In the data rows, zero lies at 4.5, halfway between 4 and 5.
Some points:
[6 6 4 3 5 4 5 4 3 2 6 3 6 3 5 9 6 6 6 4 4 5 7 5 6 6 4 4 5 3 5 3 5 6 8 5 7
 5 6 6 3 2 7 4 4 3 4 4 2 5 6 4]
[3 8 4 3 4 5 6 7 5 3 1 2 4 4 6 4 2 5 2 6 9 6 4 5 6 6 7 5 6 4 4 3 5 5 5 4 7
 3 5 6 7 8 2 4 3 4 7 4 5 7 5 5]
[5 5 6 5 2 4 8 8 4 5 6 4 6 5 3 3 7 5 1 4 6 4 6 4 3 6 5 3 1 1 5 5 3 4 5 3 4
 2 2 4 3 1 5 4 8 5 6 6 6 7 6 7]
[7 4 3 7 6 9 4 4 3 7 4 9 5 4 5 4 4 4 2 5 4 2 2 3 5 5 6 6 6 4 3 4 1 7 5 6 3
 4 6 4 1 6 4 3 4 6 3 6 3 8 3 7]
[3 5 3 4 3 7 6 5 5 7 6 5 2 1 5 3 3 2 5 4 5 5 2 4 2 4 4 3 6 3 2 0 6 6 3 2 7
 6 5 4 2 2 5 5 4 3 5 3 6 3 5 3]
[3 1 6 5 7 5 4 6 5 5 3 6 1 4 3 5 3 4 5 3 5 6 8 5 4 4 7 5 3 5 6 3 3 4 0 3 9
 6 5 5 7 4 6 4 5 5 4 4 3 4 5 7]
[4 4 6 4 4 6 2 2 7 2 6 3 5 3 5 5 5 1 0 8 4 5 4 5 6 3 4 5 5 5 7 6 5 3 4 4 6
 3 3 5 4 2 4 6 5 4 3 3 4 4 2 4]
[6 4 6 5 4 3 1 6 2 6 4 4 2 6 6 7 5 4 4 5 5 6 5 3 3 6 5 6 4 5 5 6 7 3 4 3 1
 6 5 3 2 5 5 6 4 3 5 3 5 8 6 4]
[6 5 4 2 6 4 6 4 5 6 8 7 5 5 2 8 6 3 5 4 8 7 4 7 6 4 3 3 5 8 1 5 5 4 1 6 5
 3 5 5 4 6 6 4 5 5 9 7 5 2 3 5]
[3 4 5 4 6 6 4 4 3 3 6 2 3 6 4 4 4 4 6 6 7 4 8 7 0 3 3 4 4 2 4 3 3 6 5 6 1
 2 2 3 3 9 4 4 6 5 4 5 0 2 1 2]
[7 5 5 4 3 6 7 6 6 4 3 4 5 7 8 5 8 6 7 5 4 4 2 5 6 1 2 4 3 2 2 3 5 3 2 7 5
 4 5 3 5 2 5 4 6 4 5 2 2 7 5 4]
[1 4 3 4 3 5 5 3 5 4 2 4 6 1 6 5 4 2 3 0 4 1 8 5 3 6 3 3 4 9 3 7 6 3 4 6 2
 6 6 2 2 6 3 4 6 6 4 4 4 6 6 6]
[2 3 4 6 6 3 3 7 8 6 4 5 5 4 4 4 4 4 5 4 5 5 3 2 5 6 5 3 3 6 5 2 5 5 7 6 5
 5 3 5 4 3 5 8 8 6 7 7 5 6 1 3]
[5 6 4 3 9 6 4 3 6 4 7 6 4 4 5 5 3 5 4 5 3 2 3 1 5 4 3 3 3 1 3 5 5 4 3 4 2
 8 5 5 5 5 1 8 4 6 5 6 4 6 8 7]
[4 4 7 5 4 3 2 3 7 5 3 3 3 5 1 3 5 4 5 2 4 4 2 2 3 4 5 2 5 3 5 8 4 6 6 2 4
 2 8 5 4 3 4 2 3 5 7 5 2 4 6 4]
[1 4 4 1 3 5 6 4 4 7 5 7 3 5 3 6 6 8 6 6 5 7 6 5 5 4 4 3 5 4 7 4 2 0 6 6 6
 5 6 3 3 7 4 5 4 3 4 9 7 6 4 4]
[4 0 6 6 5 4 5 1 3 4 5 6 8 7 5 4 5 7 6 5 7 4 5 5 0 4 5 4 6 7 6 4 7 6 4 4 6
 5 3 8 5 4 1 4 7 4 4 5 5 7 5 4]
[5 3 6 3 5 4 5 4 3 5 8 5 4 4 3 1 4 5 4 6 5 2 4 2 5 7 4 4 3 8 5 1 5 4 5 8 3
 1 7 3 7 4 5 5 2 4 4 2 4 4 5 6]
[2 6 3 4 2 6 1 2 2 4 3 6 5 8 7 7 6 5 4 6 5 3 4 5 2 5 6 5 4 4 4 5 3 4 5 4 2
 4 6 6 7 2 4 6 6 6 6 5 5 1 2 7]
[2 4 3 6 4 6 2 4 5 4 4 2 4 5 2 3 7 6 3 4 2 8 5 3 3 5 5 3 2 5 3 4 4 7 3 9 3
 4 2 7 5 7 7 4 2 2 3 3 7 5 7 8]
[5 4 6 5 5 5 5 5 3 5 4 2 4 4 4 4 6 4 4 2 1 1 0 9 7 7 5 4 3 3 7 5 5 5 4 3 5
 5 7 8 5 9 3 7 6 5 5 5 4 4 5 4]
[5 4 5 3 3 7 4 4 7 6 7 6 4 5 5 4 0 9 5 3 3 3 4 3 6 7 6 5 5 4 2 7 4 3 4 4 4
 4 3 6 4 5 7 6 6 3 4 2 4 3 3 2]
[8 5 4 5 3 3 5 5 5 3 4 4 4 3 3 6 4 4 3 5 4 1 2 1 2 5 7 7 4 4 7 6 7 5 4 7 7
 6 4 2 6 6 4 2 6 4 4 8 4 2 5 3]
[5 2 4 2 6 9 4 4 4 5 4 3 5 7 7 4 3 3 4 2 4 5 4 4 9 3 6 6 3 5 7 4 6 7 8 2 1
 5 4 3 6 5 6 1 5 5 6 4 6 5 6 5]
[1 3 4 7 5 3 6 4 5 6 4 2 7 7 5 3 5 6 4 7 6 6 4 5 8 8 5 8 4 3 2 7 5 5 4 5 5
 6 6 4 3 2 5 4 2 4 3 7 3 2 4 4]
[7 7 5 6 6 6 4 4 8 7 5 4 5 3 2 3 5 7 4 6 5 7 7 9 2 6 7 5 4 5 5 4 6 4 7 5 5
 5 7 3 5 4 5 7 6 7 4 2 6 4 5 4]
[3 7 6 5 6 4 4 3 1 2 4 6 3 7 3 4 5 6 0 2 4 3 5 3 6 4 2 5 5 6 4 4 5 6 6 5 9
 7 5 3 3 4 4 5 4 4 4 2 5 4 2 2]
[5 2 2 5 4 1 3 5 5 6 4 8 3 2 6 4 5 6 2 8 3 5 8 5 8 4 3 3 4 3 4 6 4 7 4 4 5
 4 6 5 6 6 4 3 5 4 7 5 5 4 3 2]
[8 6 7 6 4 6 5 5 4 5 2 1 6 4 4 4 5 6 4 5 4 4 7 4 4 3 2 3 7 7 4 2 4 3 1 1 2
 7 6 6 5 3 7 5 3 5 4 8 3 5 3 4]
[4 5 6 3 1 7 5 7 5 2 4 7 2 2 3 4 5 4 8 6 4 4 5 4 6 4 4 7 4 5 1 7 6 8 6 4 6
 4 4 5 4 5 5 7 5 5 2 7 7 5 4 4]
[3 7 5 7 6 3 7 7 5 5 5 6 8 7 6 6 3 2 4 3 1 6 5 3 3 3 4 7 5 4 3 4 5 3 5 4 5
 1 8 6 7 6 5 4 5 6 3 4 6 4 4 2]
[7 5 1 2 6 4 6 8 6 6 5 4 2 6 7 3 6 5 3 2 3 4 5 4 2 4 4 4 4 7 7 8 7 5 5 4 6
 3 2 6 4 2 3 4 1 4 2 6 3 3 3 4]
[3 6 6 4 5 2 3 3 2 6 6 3 4 1 4 3 3 6 5 3 2 5 3 5 5 1 5 6 7 5 6 6 6 5 5 5 4
 4 5 4 3 3 2 0 5 4 6 5 4 4 1 8]
[6 5 5 3 5 5 5 3 4 2 3 3 4 7 4 4 2 2 8 5 3 5 5 5 5 8 6 3 5 3 5 5 4 4 1 6 4
 5 5 3 4 2 3 2 3 6 5 4 9 6 3 3]
[4 5 5 8 4 7 3 2 3 3 4 6 5 3 6 6 5 5 6 5 4 7 6 7 2 6 2 5 3 3 5 3 4 5 4 3 4
 2 1 2 6 6 1 6 2 3 6 7 2 4 5 3]
[7 5 6 1 2 0 1 4 5 7 7 3 9 6 7 5 3 3 4 4 5 5 4 6 3 3 5 3 3 4 3 3 1 6 5 3 7
 6 4 3 6 6 5 5 4 5 3 5 6 6 4 5]
[3 7 4 5 5 3 1 5 3 7 2 3 6 5 4 5 2 5 7 5 6 3 3 4 7 1 5 2 4 5 7 6 6 4 3 5 5
 0 3 5 3 2 4 4 5 4 2 3 5 3 8 4]
[5 5 3 7 4 4 4 5 4 5 6 3 5 4 5 4 8 4 7 6 5 2 7 3 6 3 7 6 5 5 4 3 1 0 4 4 6
 5 4 5 2 7 4 4 3 5 8 4 5 3 5 3]
[4 2 8 4 5 3 7 5 7 5 1 5 5 5 5 7 7 6 5 6 4 3 2 4 3 6 4 4 8 4 3 4 5 5 6 4 5
 4 1 4 4 6 3 3 3 6 4 1 6 2 5 7]
[6 2 2 7 5 4 5 5 4 3 4 2 3 2 3 6 4 5 4 2 7 5 4 4 6 3 3 5 5 3 3 3 2 3 6 6 1
 4 4 6 7 3 2 4 5 4 1 3 9 5 4 4]
[5 3 3 4 7 3 4 4 1 0 2 8 7 4 5 3 6 6 5 3 5 7 3 6 2 5 6 4 3 5 3 4 5 2 5 4 3
 4 4 3 3 4 5 6 4 4 4 4 3 1 4 3]
[2 3 3 6 5 5 7 7 4 3 6 5 7 5 4 5 3 4 6 5 4 2 2 7 4 3 2 5 6 4 8 7 4 5 4 4 6
 6 4 3 6 5 9 6 3 4 6 4 6 6 5 5]
[7 6 8 6 3 3 7 4 5 4 3 6 5 5 6 4 2 1 5 4 5 5 6 4 5 3 4 2 3 3 7 5 4 4 7 7 5
 7 6 6 4 5 5 5 4 3 4 4 5 3 2 6]
[5 6 2 6 6 2 6 3 6 3 5 2 3 4 5 5 6 4 7 5 5 6 4 2 6 6 5 6 5 5 7 5 3 6 1 0 5
 4 5 2 3 5 6 6 7 4 3 2 6 5 3 6]
[5 5 3 3 1 4 5 7 6 3 5 6 5 6 3 4 3 3 3 3 3 6 5 5 6 5 5 6 9 7 7 3 2 6 4 6 1
 6 4 4 4 3 2 7 5 4 5 4 1 5 8 6]
[4 6 4 5 6 1 4 3 6 4 5 4 0 5 6 2 3 5 5 6 4 4 4 7 5 5 2 6 4 6 2 4 3 1 7 4 5
 6 3 6 4 4 7 1 7 6 5 7 4 6 8 6]
[4 7 4 3 4 4 5 3 2 8 6 6 5 3 2 2 7 1 6 4 5 4 5 2 6 7 6 5 7 3 4 5 7 4 5 4 3
 6 2 7 9 5 7 5 5 4 3 2 2 7 4 3]
Along one direction, these points spread out more than along any other. Take the direction at right angles to it along which they spread out most. Go by this last direction. How far along it is each point below, from 0 to 99? The average is 50, and the first point in the table lies past the average. One standard deviation of the points above along it is 16.
[4 0 6 6 5 4 5 1 3 4 5 6 8 7 5 4 5 7 6 5 7 4 5 5 0 4 5 4 6 7 6 4 7 6 4 4 6
 5 3 8 5 4 1 4 7 4 4 5 5 7 5 4] 29
[5 5 3 3 1 4 5 7 6 3 5 6 5 6 3 4 3 3 3 3 3 6 5 5 6 5 5 6 9 7 7 3 2 6 4 6 1
 6 4 4 4 3 2 7 5 4 5 4 1 5 8 6] 37
[2 6 3 4 2 6 1 2 2 4 3 6 5 8 7 7 6 5 4 6 5 3 4 5 2 5 6 5 4 4 4 5 3 4 5 4 2
 4 6 6 7 2 4 6 6 6 6 5 5 1 2 7] 26
[8 5 4 5 3 3 5 5 5 3 4 4 4 3 3 6 4 4 3 5 4 1 2 1 2 5 7 7 4 4 7 6 7 5 4 7 7
 6 4 2 6 6 4 2 6 4 4 8 4 2 5 3] 45
[5 3 3 4 7 3 4 4 1 0 2 8 7 4 5 3 6 6 5 3 5 7 3 6 2 5 6 4 3 5 3 4 5 2 5 4 3
 4 4 3 3 4 5 6 4 4 4 4 3 1 4 3] 29
[7 6 8 6 3 3 7 4 5 4 3 6 5 5 6 4 2 1 5 4 5 5 6 4 5 3 4 2 3 3 7 5 4 4 7 7 5
 7 6 6 4 5 5 5 4 3 4 4 5 3 2 6] 57
[3 8 4 3 4 5 6 7 5 3 1 2 4 4 6 4 2 5 2 6 9 6 4 5 6 6 7 5 6 4 4 3 5 5 5 4 7
 3 5 6 7 8 2 4 3 4 7 4 5 7 5 5] 65
[1 3 4 7 5 3 6 4 5 6 4 2 7 7 5 3 5 6 4 7 6 6 4 5 8 8 5 8 4 3 2 7 5 5 4 5 5
 6 6 4 3 2 5 4 2 4 3 7 3 2 4 4] 61
[5 4 6 5 5 5 5 5 3 5 4 2 4 4 4 4 6 4 4 2 1 1 0 9 7 7 5 4 3 3 7 5 5 5 4 3 5
 5 7 8 5 9 3 7 6 5 5 5 4 4 5 4] 44
[5 4 5 3 3 7 4 4 7 6 7 6 4 5 5 4 0 9 5 3 3 3 4 3 6 7 6 5 5 4 2 7 4 3 4 4 4
 4 3 6 4 5 7 6 6 3 4 2 4 3 3 2] 59
[4 6 4 5 6 1 4 3 6 4 5 4 0 5 6 2 3 5 5 6 4 4 4 7 5 5 2 6 4 6 2 4 3 1 7 4 5
 6 3 6 4 4 7 1 7 6 5 7 4 6 8 6] 66
[4 2 8 4 5 3 7 5 7 5 1 5 5 5 5 7 7 6 5 6 4 3 2 4 3 6 4 4 8 4 3 4 5 5 6 4 5
 4 1 4 4 6 3 3 3 6 4 1 6 2 5 7] 44
